(in the rows, 128 means zero)
One turn sends every row of this set to another row. A few are shown first. Where does it send the rows asked after them?
Lebap: [148 123 110 138 130 128 137 152 103 138  79 176 119 128 143 127 107 122
 112 125 107 119  95 118 101 100 110 111 126 104]
fona: [140 109 143 119 147 124 127 155 132 128 164 124 172 114 115 153 127 112
 152 125 121 152 133 124 139 159 110 120 116 116]
pev: [145 133 120 115 131 111 139 138 132 141  92 169 111 118 163 113 117 122
 108 154 125 143  82 119 121 115 104 102 134  81]
tez: [132 144  90 119 137 137 158 110 114 104  94 157  92 100 135 150 104 138
 115 128 137 115  91 116  92 110 117 132 154 116]
bevav: [146 144  92 129 139 142 152 115 114 114  95 156  95 106 125 156 103 133
 119 125 129 114  91 116  87 100 109 137 143 120]
Vop: [131 127 103 119 122 109 144 142 111 119  75 179 115 120 160 111 109 135
 104 132 130 122  99 118 106 122 131 101 150  98]
sabi: [129 130 121 129 139 137 156 116 128 121  82 158  94  90 143 118 125 143
 104 123 134 137  80 114 108 102 134 110 163 107]
nafid: [133 147  88  99 129 111 146 119 122 107 102 162  96 111 154 138 102 133
 114 149 140 117  96 125 100 130 113 124 149  98]
kugu: [114 109 123 135 138 115 120 124 145 141 135 123 179  95 153 145 153  99
 151 119 157 143 131 132 140 150 160 127 137 146]
Dode: [148 122 110 127 126 115 135 151 108 137  79 179 115 130 152 124 103 122
 113 135 115 122  97 120 108 111 106 108 129  97]
faf: [130 130 117 116 133 124 151 120 133 124  84 160  97  97 160 111 124 144
 104 137 136 142  78 115 115 116 132 103 160  97]
zote: [116 111 134 104 139 119 136 147 135 112 155 124 167  98 128 145 131 125
 144 124 140 158 130 123 142 179 135 119 140 117]
gof: [129 115 127 154 133 128 103 136 124 146 168 114 155  88 120 157 154  94
 163 123 127 142 139 112 120 143 131 124 118 121]
zad: [133 134 122 109 129 113 145 127 138 127  88 164 105 108 169 107 120 134
 106 148 135 142  81 116 122 121 119 103 152  86]
pep: [130 104 128 154 144 135 121 123 141 145 136 118 177  93 133 156 153 101
 158 108 151 142 131 129 128 130 151 131 126 156]
mikub: [136 124 115 134 129 133 150 134 104 115  73 176 107 108 146 120 111 139
 102 117 127 120  95 114  99 109 137 109 153 111]
bam: [155 130 125 148 144 151 145 125 124 144  83 157 103 104 129 127 120 129
 110 125 110 135  79 112 103  83 107 115 134 107]
Ratez: [160 129 122 138 141 138 137 137 129 151  85 160 105 117 138 127 113 118
 111 136 107 138  81 119 108  91  93 110 123  97]
tulof: [106 115 128 138 130 118 118 124 126 125 160 115 149  76 134 143 158 110
 155 118 146 138 135 110 124 160 159 122 146 122]
valo: [131 106 124 149 138 120 115 131 146 152 140 123 183 108 142 152 149  94
 158 122 144 142 130 135 133 135 140 125 112 146]
rigan: [129 113 128 161 136 137 113 131 122 143 165 115 152  82 114 156 155 102
 158 112 128 135 137 111 118 136 142 126 125 128]
zipo: [125 110 138 110 142 117 129 153 135 119 165 124 175 106 125 146 125 115
 147 130 133 156 134 125 142 174 119 118 127 115]
diven: [126 110 124 139 134 115 117 134 149 145 139 122 180 106 149 144 149  92
 157 124 148 144 133 134 139 142 143 127 119 142]
tomo: [155 139  94 131 141 141 144 124 115 121  99 157  98 115 125 153  97 124
 122 133 117 119  91 118  89 100  96 136 131 114]
kib: [143 125 120 142 146 151 155 121 125 131  81 157  95  95 134 129 124 142
 111 121 120 136  78 112 100  90 121 113 149 110]
baga: [135 105 140 136 153 151 138 147 126 125 157 116 166  94  97 163 130 121
 148 106 116 147 127 119 127 146 121 127 128 136]
Gizo: [141 123 110 138 133 138 151 139 100 123  70 177 108 115 138 129 112 136
 106 110 118 117  96 113  94 100 128 114 148 115]
suv: [138 126 111 120 123 109 137 150 110 126  77 182 116 130 160 116 105 123
 108 136 125 122 100 117 111 123 117 104 137  93]
zisik: [114 105 124 142 138 123 127 120 148 133 134 120 171  89 144 148 154 105
 152 109 157 139 130 128 132 142 164 128 140 155]
depeb: [118 111 122 134 135 109 118 128 150 142 140 125 179 104 154 146 151  97
 153 126 155 142 132 133 138 149 154 123 127 141]
fug: [133 147  90 108 133 125 155 113 120 101 100 160  95 106 147 143 103 138
 115 138 143 117  91 116  96 122 121 129 158 107]
San: [127 106 142 134 157 154 145 140 127 119 154 117 165  84  99 162 135 128
 146  94 128 150 127 121 127 148 133 131 140 136]
Ledok: [160 140  94 123 135 128 141 128 115 128 106 160 101 122 137 152  96 119
 121 144 117 119  96 120  91 106  88 130 121 103]
voba: [140 145  93 103 128 108 140 123 120 117 104 163 104 125 152 138 100 127
 116 159 137 119  93 126 103 125  99 124 136  93]
Pes: [119 119 126 139 129 110 102 139 128 138 169 117 156  94 138 146 153  98
 155 136 141 144 141 112 130 159 140 117 125 110]
labi: [109 121 125 136 126 108 110 131 129 129 165 117 155  85 139 141 157 104
 156 129 145 144 139 112 127 161 152 118 137 113]
nise: [107 112 138 109 145 132 146 140 134 104 155 122 161  88 116 146 132 135
 144 113 143 154 131 118 137 173 144 124 152 128]
soruz: [151 121 110 142 134 142 143 143 101 129  73 178 110 119 135 132 107 128
 110 113 111 118  99 118  96  94 118 112 136 112]
vugil: [110 115 127 149 131 131 120 123 125 129 163 110 144  72 126 148 159 111
 154 114 144 139 135 110 122 152 162 122 147 129]
depag: [129 103 125 154 140 128 117 131 142 150 135 120 180  99 133 157 152  95
 157 114 141 139 130 130 130 127 147 128 118 152]
lavi: [125 127 109 124 123 119 149 139 108 115  74 174 111 113 155 117 109 137
 103 125 130 121  94 116 103 119 136 106 155 106]
mol: [158 131 121 125 135 123 131 137 132 146  90 166 110 122 151 120 115 118
 113 148 115 143  86 119 117 104  93 104 123  90]
Pog: [120 116 131 158 135 139 118 124 124 136 161 112 147  76 117 156 158 108
 158 109 138 137 134 107 118 139 152 125 136 133]
kez: [115 109 140 120 155 144 148 134 127 109 153 119 157  83 107 154 134 134
 144 101 139 155 125 118 126 159 144 125 153 134]
Vivi: [139 104 142 134 155 140 131 153 126 134 158 120 168 106 101 160 129 111
 153 112 113 155 127 119 132 152 110 124 120 125]
kapef: [150 145  94 112 130 117 138 130 121 122 105 165 106 129 147 142  95 117
 123 150 125 118  95 120 100 116  85 128 125  99]
Goles: [122 103 124 148 141 135 124 122 143 139 136 122 174  88 134 155 157 101
 154 105 152 139 130 128 131 131 162 126 135 156]
vem: [129 117 128 148 130 114 100 140 126 144 166 117 156  93 130 151 151  93
 160 132 132 140 140 112 129 152 130 118 116 112]

labi -> Pes
kez -> nise
suv -> Dode
Now find these:
valo -> depag
bam -> kib
bevav -> tez

One turn sends every row of this set to another row. A few are shown first. Where does it send the rows asked after them?
Gek: [126 116 130 143 124 132 113 150 123 127 128 161 105 167]
kepub: [112 121 132 142 134 134 115 144 131 139 131 159  94 159]
lam: [140 152 132 105 128 139 156 101 123 134 132  89 138 120]
nek: [117 130 117 148 145 115 164  91 104 147 125 124 150 126]
nisa: [136 158 140 110 128 126 150  95 119 120 115  92 129 124]
dilop: [139 132 112 110 126 153 149 104 109 149 122  96 120 101]
vave: [129 145 127 107 127 147 147  95 104 143 136  96 127 107]
Gisil: [134 135 121 151 148 122 144  83 106 159 127 129 150 124]
palad: [110 114 124 143 132 121 111 154 132 122 129 151 106 166]
dud: [118 132 126 149 121 110  92 165 108 127 136 124 117 136]
fud: [137 121 116 147 116 110 104 173 132 137 126 111 128 136]
zik: [120  92 137 159 111 146 129 143 137 114 125 147 125 156]
tutop: [121 135 126 138 146 107 161  92  99 146 125 116 150 136]
muno: [138 141 134 109 137 128 154  88 117 123 130  88 129 117]
muzel: [145 140 121  98 137 135 156  95 118 125 131  98 139 116]
voso: [128  93 126 157 115 140 105 150 132 119 131 143 123 155]
bag: [136 143 122 106 133 152 148  97 103 143 128  98 128 107]
gobu: [103 107 128 145 132 137 113 151 127 127 123 153 108 168]
veva: [118 128 129 146 107 107  94 161 120 123 128 118 124 128]
Lif: [131 139 113 110 131 140 148  92  97 148 132 102 127 108]
pur: [128 101 120 152 121 144 108 143 130 119 137 151 115 169]
tem: [140 117 122 153 116 115 110 170 125 126 129 115 137 140]
Tuteb: [121  99 133 155 123 148 109 146 131 122 120 147 121 164]
tebi: [137 151 130 106 133 137 158  94 114 123 120  95 134 121]
Luniv: [108 113 136 143 131 135 115 148 131 128 134 151  99 169]
Fom: [128  98 127 154 111 144 119 150 122 118 127 158 118 162]
gilaf: [115 109 119 146 124 135 114 144 128 116 136 152 108 175]
forov: [145 149 127 111 131 131 159  87 118 130 127  97 147 123]
Kago: [123  93 135 153 116 150 117 146 137 124 132 145 118 163]
Takil: [136 132 121 107 137 139 151  96 107 142 136  91 120 105]
fefo: [134 141 118  96 135 138 145  91 107 130 134  99 130 109]
vad: [138 128 120 144 142 125 140  87  93 166 134 120 150 123]

Tuteb -> lam
Luniv -> bag
kepub -> dilop
Now find these:
vad -> tem
fefo -> pur
Lif -> voso
Gisil -> fud
Takil -> Fom

One turn sends every row of this set to another row. A few are shown first. Where does it send the rows asked after them?
Zul: [121 158 145 131 131 110 132 124 140 120 112  83 167 129 109 124 131 188
 125]
Lus: [138 106 138 166 122 127 154 138 104 147 140 108 148 131 126  97 120 121
 171]
sagub: [129 123 134 165 128 134 121 139 132 147 140 137 183 150 159 141 135 146
 168]
fid: [130 112 141 165 115 130 128 135 119 151 126 129 160 112 104  98 151 114
 143]
piru: [114 124 140 163 133 127 122 119 116 145 142 129 124 127 147 148 153 174
 144]
zar: [137 159 132 103 111 134 131 124  94 175 129  91 150  85 147 113 101 156
 141]
Beg: [121 137 155 168 144 119 126 130 113 137 143 112 124 117 151 135 138 183
 150]
Viliv: [136 168 145 115 105 133 138 175 127 157 137  78 171 124 116 111 152 152
 126]
tavu: [112 148 132  97 105 150 124 143 118 167 122  90 183 102 132 103 146 122
 126]
fip: [127 132 123 150 115 134 123 126 141 151 134 149 184 155 149 158 136 153
 160]
Mase: [161 147 152 138 115 114 149 138 105 164 142  93 144 116 145  95 102 181
 138]
Fof: [110 154 132 126 127 159 167 148 139 174 143  99 176 144 121 122 132 132
 186]
Zilag: [128 148 104 133 134 124 122 145 142 150 119 113 165 146  99 167 121 156
 119]
sim: [100 147 124 124 128 160 141 128 131 190 133 112 159 103 138 108 109 117
 168]
siba: [127 126 136 144 100 126 126 123 103 152 121 112 153  88 135  93 116 112
 158]
tul: [142 136 142 122  98 134 122 143 102 143 124 101 179 111 104 115 170 143
 116]
Supor: [156 163 139 135 127 129 146 111 108 187 135 119 145 101 128 123  95 183
 163]
Mube: [126 150 108 130 147 136 132 153 142 155 126 102 183 154 113 166 117 146
 135]
Sulib: [114 148 141 137 125 110 131 105 144 130 113 105 151 132 113 124 131 194
 124]
mek: [119 157 131 116 144 166 156 120 133 202 135 118 171 126 124 126 117 163
 162]

mek -> tul
sagub -> Mube
Zilag -> Sulib
Now find these:
Lus -> Fof
siba -> sim

One turn sends every row of this set to another row. A few are shown first. Where does it send the rows asked after them?
vesu: [164 138 127 128 142 129  82 156 117 119 119 129 124 118 131 134 146 129
 170 121  93 144]
dilo: [157 137 137 130 146 122  80 139 130 127 112 136 125 116 130 121 144 130
 175 132 107 137]
zopo: [150 142 131 144 109 160 108 117 113 168 132 136  90 101 126 124 142 146
 118 117 103 157]
Zomar: [167 107 123 156 103 162 136 131 162 132 147 161  97  86 138 138 140 175
 170 129 127 173]
dab: [137 137 138 172 102 148 108 166 141  98 123  84 108 134 145 115  93 138
 152 148 133 124]
sut: [173 139 135 137 144 129  78 144 129 140 115 131 114  98 126 124 140 131
 179 129 102 137]
nev: [137 140 119 146 114 156 103 122 107 153 139 119  89 117 118 135 131 142
 111 100  98 152]
doguz: [156 118 149 164 118 132 116 184 145 120 119  79 108 114 132 119 112 134
 153 121 137 111]
kog: [153 104 135 166 116 148 132 167 140 117 127  80 112 129 135 111 105 142
 145 124 145 113]
sopim: [154 140 139 140 103 142 140 143 182  99 153 159 101 118 144 147  91 154
 122 148 116 164]
zesup: [137 135 118 131 108 124 110 158 177  93 168 104  97  92 166 119 122 130
 161 113 132 139]
felur: [151 127 120 141 104 139 136 123 169  93 124 158 104 153 127 150 102 147
 136 142 123 161]
Vuki: [145 146 127 157 108 172 108 138 102 152 121 117 124 109 128 139 129 159
 121 125  93 136]
tesov: [147 124 121 138  98 134 133 138 169  81 152 164 108 134 131 140 105 149
 133 146 130 168]
gagu: [167 122 154 146 110 135 110 190 148 122 135  85 104 123 141 105 106 133
 145 146 124 120]
temib: [163  97 136 165 107 164 132 132 156 134 142 154 106  91 126 143 140 183
 172 122 134 162]
Kipi: [120 133 123 125  98 127 110 144 172 103 168 103  85  92 164 125 123 136
 157 107 135 142]
ruk: [129 122 123 126 102 143 114 141 161 101 171 100  85  95 173 110 105 131
 159 117 135 140]
puru: [164 150 140 161 120 157 108 146 107 161 143 132  92 107 129 134 145 154
 116 128  99 169]
buvis: [176 114 140 168 111 164 138 123 169 134 130 150 101 101 133 146 131 180
 169 113 130 169]
gef: [146 144 124 147  76 158 124 124 172 103 140 145 112 137 124 137  98 175
 126 133 114 171]

dab -> gef
zopo -> doguz
Kipi -> temib
Now find these:
sopim -> puru
vesu -> ruk
Zomar -> sut
kog -> felur

One turn sends every row of this set to another row. A few are shown first. Where does it send the rows asked after them?
nis: [129 174 148 144 158 113 127 149 144 170  96 134 159 132 114 168 110 151
  87 123 124 187 146 133 104 123 127 153 152 164 128 133 157 183 138 136
 149 115 158 172 133 122 122 139 127]
guvez: [121 123 112 118 121 109 118 110 160  76 132  89 165 150 116 143 157 114
  73 138 135 163 116 125 124 131 128 126 119 137 100 114 140 118 135 128
 144 149 156 141 112 103 121 144 100]
nabo: [118 122 113 145 138 108 128  87 150  89 134 123 147 152 138 147 148 129
  98 130 147 158 108 122  81 140 130 133 126 149 103  90 149  98 114 132
 145 137 163 160 111  89 140 132 121]
zelud: [130 118  88 134 109  92 134 119 159 124 135 104 151 152 121 146 118 132
  59 121 112 168 108 123 111 118 129 121 107 144  98 118 125 164 126 152
 144 161 141 152 104 124 110 135 106]
baz: [117 120 141 118 179 114 122 135 131 156  92 111 180 129 104 171 147 154
  86 145 154 135 154 142 122 132 126 138 162 143 107 145 178 162 114 120
 170 104 160 164 136  88 149 152 123]
ziga: [132 104 118 119 170  94 100 121 110 145 119 118 186 119 129 130 146 155
  79 137 134  96 134 169 130 136 141 117 152 158 132 122 159 174 112 144
 134 136 133 174 156 118 114 119 111]
Bemur: [ 91 136 114 142 159 112  83 130 108 146 105 124 156 126 145 130 123 106
  95 158 117 134 145 120 148 139 122 125 153 108 109  96 162 160 108 166
 168 140 132 167 132 119 134  99  75]
Depet: [110 179 130 161 135 121 133 128 164 147 138 103 126 125 111 149 139 145
 120 116 143 147 118 150 115 103 140 108 106 151 114 120 142 155 118 171
 107 134 143 117 122 108 141 139 119]
Voguz: [136 179 156 142 149  91 126 137 179 108 114 126 169 136 147 151 180  98
  89 149 107 167 101 145 123 126 135 137 132 154 107 122 131 156 143 145
 137 114 160 154  89  89 132 125 124]
feba: [103 176 120 137 129 118 124 116 150 126 123 106 148 118 132 167 157 139
 121 142 137 157 101 133 124 105 145  99 110 168 114  84 145 130 109 155
 112  97 128 126 126 108 137 124 120]
Gogop: [ 87 138 137 154 146 105  77 129 101 149 105 108 164 134 145 138 117  87
 100 146 130 129 140 125 132 121 145 125 164 121 107  99 171 149 114 169
 161 137 131 178 128 119 130 112  99]
nofov: [135 162 114 167 146 118 148 129 173 118 143 134 144 106 165 145 155 118
  73 126 130 168 145 130 116 128 117 109 102 153 147 118 130 136  81 112
 141 122 139 149 106 101 122 109  93]
Tav: [117 155 165 122 159 133 127 119 168 135 131 149 188 100 119 154 136 140
  75 133 118 168 103 141 117 128 152 139 124 170 127 123 161 174 136 134
 164 110 172 210 104 119 133 140 118]
pof: [130 129  96 152 143  98 126 113 153 122 131 128 133 144 128 149 114 112
  73 125 117 165 107 128  55 128 102 110 123 148 123  93 135 135 108 158
 147 147 139 177 103 108 113 137 121]
mib: [112 130 140 110 153 134 115 126 140 163 120 139 181  90 104 136 115 147
  69 124 129 167 120 144 130 147 142 143 142 155 134 105 159 163 109 116
 171 108 166 218 120 124 130 148 113]
bof: [138 133 134 107 166 115 109 113 174 118 114 124 135 129 134 127 116  95
  73 130 121 160 125 118  91 153  92 118 108 134 135 109 137 141 112 147
 120 137 135 134 113 104 134 140 130]
fevot: [122 133 100 148 124  93 147 124 144 131 125 126 141 166 129 139 125 145
 114 129 147 171 124 121 111 141 115 162 125 145 102  87 126 130 117 154
 132 132 142 124  98  81 150 134 142]
satum: [103 138 141 156 149 113 118 121 112 152 102 126 145 122 128 136 116  95
 121 135 141 142 165 117 127 133 146 154 156  93 100 118 170 159 107 127
 176 144 151 167 107 138 141 119 104]
Vete: [132 145 106 123 132  91 127 150 152 113 118  92 145 153 104 132 136 104
  97 142 133 175 135 128 122 141  82 139 131 133 121 104 128 129 127 148
 141 138 139 123 106  84 131 149 137]
Pav: [127 116 107 124 147  88 116 134 110 148  93 110 179 132 115 171 154 142
  85 129 143 111 152 160 111 112 142 129 186 153 113 143 171 158 121 135
 147 129 140 179 146 106 120 138 123]
zim: [107 142 119 146 128 122  90 133 121 146  94 107 170 118 142 124 117 104
 121 141 128 151 124 127 140 143 155 146 131 110  95 101 158 160 118 134
 163 130 151 209  88 144 137 111  97]
vomi: [ 85 129 148 163 150 107  98 120 105 146 125 115 153 125 123 136 127  92
 111 144 144 123 156 134 133 122 147 136 149 106  97 107 180 163 106 154
 181 143 142 167 107 113 143 124 112]
noti: [147 156  91 132 147 112 142 157 128 170 127 111 178 107 157 125 133 143
 100 145 124 138 131 138 139 128 111 127 147 169 157 103 130 159 117 147
 108 136 119 166 144 132 113  99 114]
Tazu: [123 176  96 154 127 104 142 122 143 114 128 132 141 116 153 164 153 134
  95 135 128 179 123 119 118 110 130 106 117 167 142  81 133 128  95 123
 138  99 126 141 131 120 113 107  99]
Far: [136 114 123 117 136 111 131  95 171 134 124 135 150 145 147 131 110 134
  78 121 130 160 117 105 122 146 130 140  95 143  98 113 128 159 117 150
 112 139 144 117 110 116 145 128 124]
Mif: [121 159 116 142 123 127 164 158 164 151 141 121 184 103 118 146 147 131
 106 125 137 166 113 152 130 113 136 159 163 163 138 113 133 138 128 134
 151 142 171 216  94 109 134 127 112]
Teko: [138 170 135 164 142 104 149 155 190 136 130 116 155 115 160 140 159  96
  88 129 126 163 127 148 121 120 114 126 118 150 128 136 128 150 102 140
 132 126 146 158  76  75 138 120 124]
bigad: [119 113 109 112 167 139 144 144 140 166 136 112 189  94 119 109 151 150
 116 149 151 125 105 146 150 153 126 143 160 146 131  99 139 124 122 142
 146 132 154 179 133 111 148 121 106]
mukon: [112 150 156 142 183 123 121 126 143 129 105 123 161 124 106 170 162 172
 102 139 148 149 158 140 119 130 120 135 141 150 114 142 182 169 116 129
 144 116 160 135 154  92 145 146 118]
vubo: [101 139 105 149 133 127  91 138 123 138 117 113 163 109 131 116 131 111
 120 142 135 131 136 144 164 144 140 136 124  99 103 108 157 154 110 150
 165 142 142 199  85 113 151 114  88]
nusu: [142 117 107 123 169 110 126 152 116 179 119 100 186 114 137 114 128 153
 102 136 147 118 128 157 138 149 125 138 164 151 147 110 127 154 123 152
 120 148 138 167 149 120 121 109 111]
Tal: [126 142 126 122 163 145 154 141 166 142 151 128 189  92 146 116 174 148
 110 150 142 145 120 138 162 151 112 147 133 150 149 105 136 134 112 122
 138 128 155 168 124 104 142 105 100]
ruliv: [111 133 102 113 131 134 144 147 139 164 129 129 182  90 109 130 138 137
  98 124 142 155 105 149 130 135 142 150 176 156 133  96 145 126 124 131
 160 127 162 220 117 125 132 139 114]
kuzi: [139 188 136 148 145  86 131 123 156 105 121 141 146 151 125 150 170 132
  88 133  93 179 112 144 113 123 141 139 137 145 118 123 127 158 157 144
 147 135 160 145 124 124 107 125  99]
tum: [121 142 144 127 164 121 122 150 138 186  89 111 171 125 109 158 100 149
  76 122 147 176 150 135 117 141 126 154 158 149 129 131 156 170 112 115
 162 112 167 184 128 109 133 147 125]
Mumop: [102 137  97 148 144 126  91 143 118 144 106 122 153 117 142 117 123 103
 114 135 133 134 158 131 163 139 127 137 149  93 115 115 151 147 108 152
 155 152 139 179 118 118 146 102  66]
rubu: [105 136 132 147 152 114 110 118 116 149 101 126 157 121 134 129 119 112
 120 151 120 156 139 115 133 148 144 148 135  99  96  98 162 175 111 124
 188 129 148 181 101 148 133 110 100]
nat: [125 132 116 124 160 111 110 110 126 124 133 114 185 101 144 144 161 146
  84 154 133 103 119 153 125 109 135  88 125 174 134 116 162 166 111 151
 114 123 122 167 150 114 122 120 108]
tazof: [123 147 104 157 143  98 128 143 122 131 112  95 162 129 109 176 159 150
 106 129 152 124 149 160 106  86 132 115 168 165 122 137 170 154 115 151
 122 142 137 163 148  97 126 135 115]
mobo: [127 180 143 164 153 117 130 116 163 120 143 135 129 133 115 140 155 152
  96 108 120 159 126 146 111 127 140 118 106 136 116 136 139 162 136 151
 132 157 159 123 136 131 118 139  89]

nat -> Mif
nusu -> mib
Bemur -> zim
Now find these:
bof -> zelud
Tazu -> Voguz

